101; 110; 100; 120
104; 110; 100; 114
101; 136; 101; 140
102; 109; 100; 149
=>
110; 100
110; 100

70; 86; 92
50; 138; 115
=>
86; 92
138; 115

97; 100; 103; 96; 97
102; 101; 99; 95; 43
98; 100; 101; 100; 99
=>
100; 103
101; 99

85; 129; 92; 60
118; 54; 146; 58
=>
129; 92
54; 146

100; 89; 136; 96; 48
101; 50; 100; 146; 86
103; 95; 133; 59; 60
106; 116; 85; 111; 109
99; 91; 142; 59; 116
=>
89; 136
50; 100

106; 92; 107
81; 67; 102
85; 39; 125
=>
92; 107
67; 102

85; 134; 113; 160
65; 131; 76; 57
122; 99; 116; 164
=>
134; 113
131; 76

147; 140; 45
152; 59; 84
=>
140; 45
59; 84
---
106; 96; 78; 102; 87; 105
110; 101; 75; 114; 93; 113
115; 109; 101; 85; 99; 102
100; 84; 99; 95; 93; 85
122; 78; 99; 86; 111; 75
112; 157; 92; 68; 110; 107
94; 102; 138; 56; 95; 62
96; 109; 103; 101; 45; 64
=>
87; 105; 106; 96; 78; 102
93; 113; 110; 101; 75; 114
99; 102; 115; 109; 101; 85
93; 85; 100; 84; 99; 95
111; 75; 122; 78; 99; 86
110; 107; 112; 157; 92; 68
95; 62; 94; 102; 138; 56
45; 64; 96; 109; 103; 101

102; 92; 89; 83; 96; 74; 50; 71; 141
116; 93; 92; 106; 85; 49; 153; 105; 83
154; 108; 108; 87; 101; 109; 78; 111; 42
77; 101; 90; 101; 108; 143; 120; 73; 101
88; 94; 109; 105; 83; 77; 65; 160; 126
89; 120; 114; 106; 105; 47; 107; 132; 99
91; 118; 93; 91; 133; 88; 114; 92; 152
43; 127; 126; 89; 114; 117; 96; 157; 67
155; 115; 107; 88; 110; 91; 102; 90; 114
137; 107; 112; 105; 118; 130; 78; 125; 93
=>
71; 141; 102; 92; 89; 83; 96; 74; 50
105; 83; 116; 93; 92; 106; 85; 49; 153
111; 42; 154; 108; 108; 87; 101; 109; 78
73; 101; 77; 101; 90; 101; 108; 143; 120
160; 126; 88; 94; 109; 105; 83; 77; 65
132; 99; 89; 120; 114; 106; 105; 47; 107
92; 152; 91; 118; 93; 91; 133; 88; 114
157; 67; 43; 127; 126; 89; 114; 117; 96
90; 114; 155; 115; 107; 88; 110; 91; 102
125; 93; 137; 107; 112; 105; 118; 130; 78

95; 46; 103; 109; 137; 115; 123; 77; 121; 158; 124; 83; 135
101; 89; 94; 109; 102; 93; 109; 97; 83; 131; 112; 83; 127
105; 112; 90; 106; 82; 81; 101; 108; 63; 114; 104; 85; 122
102; 127; 103; 92; 86; 100; 86; 110; 104; 60; 84; 116; 70
96; 71; 110; 98; 125; 119; 108; 86; 136; 111; 106; 105; 96
=>
83; 135; 95; 46; 103; 109; 137; 115; 123; 77; 121; 158; 124
83; 127; 101; 89; 94; 109; 102; 93; 109; 97; 83; 131; 112
85; 122; 105; 112; 90; 106; 82; 81; 101; 108; 63; 114; 104
116; 70; 102; 127; 103; 92; 86; 100; 86; 110; 104; 60; 84
105; 96; 96; 71; 110; 98; 125; 119; 108; 86; 136; 111; 106

65; 91; 143; 118; 76; 61; 110
72; 120; 104; 38; 95; 135; 165
85; 73; 104; 155; 78; 128; 90
=>
61; 110; 65; 91; 143; 118; 76
135; 165; 72; 120; 104; 38; 95
128; 90; 85; 73; 104; 155; 78

98; 101; 72; 102; 106; 95; 102; 108; 119
105; 128; 97; 133; 80; 138; 123; 138; 80
99; 147; 118; 127; 92; 73; 58; 106; 90
114; 45; 88; 62; 108; 111; 143; 76; 103
=>
108; 119; 98; 101; 72; 102; 106; 95; 102
138; 80; 105; 128; 97; 133; 80; 138; 123
106; 90; 99; 147; 118; 127; 92; 73; 58
76; 103; 114; 45; 88; 62; 108; 111; 143

71; 110; 100; 110; 90; 87; 125; 112; 95; 97
110; 70; 100; 101; 104; 92; 91; 111; 108; 98
122; 107; 71; 98; 100; 107; 93; 97; 79; 97
124; 106; 101; 79; 86; 109; 94; 116; 96; 70
104; 105; 107; 109; 53; 109; 93; 106; 87; 97
91; 99; 104; 101; 112; 72; 85; 94; 90; 89
=>
95; 97; 71; 110; 100; 110; 90; 87; 125; 112
108; 98; 110; 70; 100; 101; 104; 92; 91; 111
79; 97; 122; 107; 71; 98; 100; 107; 93; 97
96; 70; 124; 106; 101; 79; 86; 109; 94; 116
87; 97; 104; 105; 107; 109; 53; 109; 93; 106
90; 89; 91; 99; 104; 101; 112; 72; 85; 94

49; 122; 114; 109
71; 120; 123; 91
49; 105; 107; 128
112; 103; 133; 59
115; 47; 119; 110
129; 118; 93; 65
=>
114; 109; 49; 122
123; 91; 71; 120
107; 128; 49; 105
133; 59; 112; 103
119; 110; 115; 47
93; 65; 129; 118

158; 119; 63; 43; 89; 131; 141; 131
62; 87; 154; 152; 68; 62; 106; 147
86; 44; 85; 120; 124; 133; 69; 94
132; 46; 115; 73; 96; 92; 106; 72
72; 106; 85; 128; 136; 126; 119; 85
133; 63; 97; 98; 104; 88; 97; 72
69; 51; 154; 94; 42; 109; 80; 86
=>
141; 131; 158; 119; 63; 43; 89; 131
106; 147; 62; 87; 154; 152; 68; 62
69; 94; 86; 44; 85; 120; 124; 133
106; 72; 132; 46; 115; 73; 96; 92
119; 85; 72; 106; 85; 128; 136; 126
97; 72; 133; 63; 97; 98; 104; 88
80; 86; 69; 51; 154; 94; 42; 109
---
91; 89; 114; 73; 58; 75; 62; 89; 93; 105; 81
94; 149; 112; 91; 118; 102; 139; 68; 82; 101; 107
116; 132; 95; 117; 90; 106; 106; 88; 105; 103; 99
114; 157; 98; 84; 120; 109; 107; 102; 111; 100; 114
98; 113; 99; 89; 132; 105; 140; 100; 95; 95; 114
94; 107; 115; 76; 83; 94; 121; 76; 88; 103; 88
99; 159; 97; 108; 124; 124; 143; 78; 92; 102; 111
107; 110; 101; 111; 80; 105; 105; 79; 98; 105; 91
=>
94; 107; 115; 76; 83; 94; 121; 76; 88; 103; 88
91; 89; 114; 73; 58; 75; 62; 89; 93; 105; 81
94; 149; 112; 91; 118; 102; 139; 68; 82; 101; 107
107; 110; 101; 111; 80; 105; 105; 79; 98; 105; 91
98; 113; 99; 89; 132; 105; 140; 100; 95; 95; 114
114; 157; 98; 84; 120; 109; 107; 102; 111; 100; 114
99; 159; 97; 108; 124; 124; 143; 78; 92; 102; 111
116; 132; 95; 117; 90; 106; 106; 88; 105; 103; 99

107; 76; 125; 83; 83; 124; 93; 100
112; 71; 138; 94; 98; 125; 98; 100
90; 79; 90; 87; 95; 132; 93; 96
73; 84; 85; 89; 86; 116; 92; 92
70; 87; 87; 92; 87; 116; 93; 92
105; 121; 89; 94; 75; 63; 98; 101
77; 94; 71; 103; 116; 100; 98; 93
94; 95; 74; 83; 80; 115; 91; 98
98; 133; 79; 113; 100; 62; 102; 98
85; 134; 64; 84; 78; 52; 76; 95
103; 78; 141; 102; 115; 106; 96; 97
95; 97; 81; 78; 75; 108; 86; 98
=>
103; 78; 141; 102; 115; 106; 96; 97
112; 71; 138; 94; 98; 125; 98; 100
107; 76; 125; 83; 83; 124; 93; 100
90; 79; 90; 87; 95; 132; 93; 96
105; 121; 89; 94; 75; 63; 98; 101
70; 87; 87; 92; 87; 116; 93; 92
73; 84; 85; 89; 86; 116; 92; 92
95; 97; 81; 78; 75; 108; 86; 98
98; 133; 79; 113; 100; 62; 102; 98
94; 95; 74; 83; 80; 115; 91; 98
77; 94; 71; 103; 116; 100; 98; 93
85; 134; 64; 84; 78; 52; 76; 95

65; 100; 100; 130; 100; 90; 73; 67; 69; 118; 142; 101; 100
120; 100; 96; 96; 54; 100; 87; 135; 114; 124; 39; 100; 104
98; 106; 104; 119; 79; 57; 100; 100; 91; 99; 110; 73; 95
148; 112; 110; 117; 77; 146; 70; 57; 100; 69; 109; 142; 103
63; 100; 82; 100; 131; 151; 145; 111; 100; 122; 103; 102; 100
=>
148; 112; 110; 117; 77; 146; 70; 57; 100; 69; 109; 142; 103
98; 106; 104; 119; 79; 57; 100; 100; 91; 99; 110; 73; 95
65; 100; 100; 130; 100; 90; 73; 67; 69; 118; 142; 101; 100
120; 100; 96; 96; 54; 100; 87; 135; 114; 124; 39; 100; 104
63; 100; 82; 100; 131; 151; 145; 111; 100; 122; 103; 102; 100

78; 107; 74; 103; 87; 85
104; 108; 112; 89; 126; 108
104; 112; 104; 140; 64; 120
90; 54; 86; 152; 67; 109
95; 113; 106; 122; 136; 111
71; 145; 90; 101; 124; 76
96; 79; 126; 77; 96; 84
102; 129; 103; 92; 82; 100
110; 110; 100; 85; 96; 115
=>
96; 79; 126; 77; 96; 84
104; 108; 112; 89; 126; 108
95; 113; 106; 122; 136; 111
104; 112; 104; 140; 64; 120
102; 129; 103; 92; 82; 100
110; 110; 100; 85; 96; 115
71; 145; 90; 101; 124; 76
90; 54; 86; 152; 67; 109
78; 107; 74; 103; 87; 85

113; 97; 104; 153
90; 100; 84; 51
127; 128; 153; 56
49; 86; 130; 114
93; 112; 140; 65
=>
127; 128; 153; 56
93; 112; 140; 65
49; 86; 130; 114
113; 97; 104; 153
90; 100; 84; 51

103; 110; 100; 124; 82; 121; 107; 87; 73; 80
94; 96; 89; 118; 116; 104; 102; 126; 125; 108
134; 100; 108; 82; 79; 101; 103; 113; 115; 85
117; 117; 115; 98; 138; 100; 86; 120; 149; 89
113; 87; 128; 59; 105; 118; 120; 100; 105; 128
79; 102; 101; 97; 137; 95; 85; 102; 119; 116
=>
113; 87; 128; 59; 105; 118; 120; 100; 105; 128
117; 117; 115; 98; 138; 100; 86; 120; 149; 89
134; 100; 108; 82; 79; 101; 103; 113; 115; 85
79; 102; 101; 97; 137; 95; 85; 102; 119; 116
103; 110; 100; 124; 82; 121; 107; 87; 73; 80
94; 96; 89; 118; 116; 104; 102; 126; 125; 108
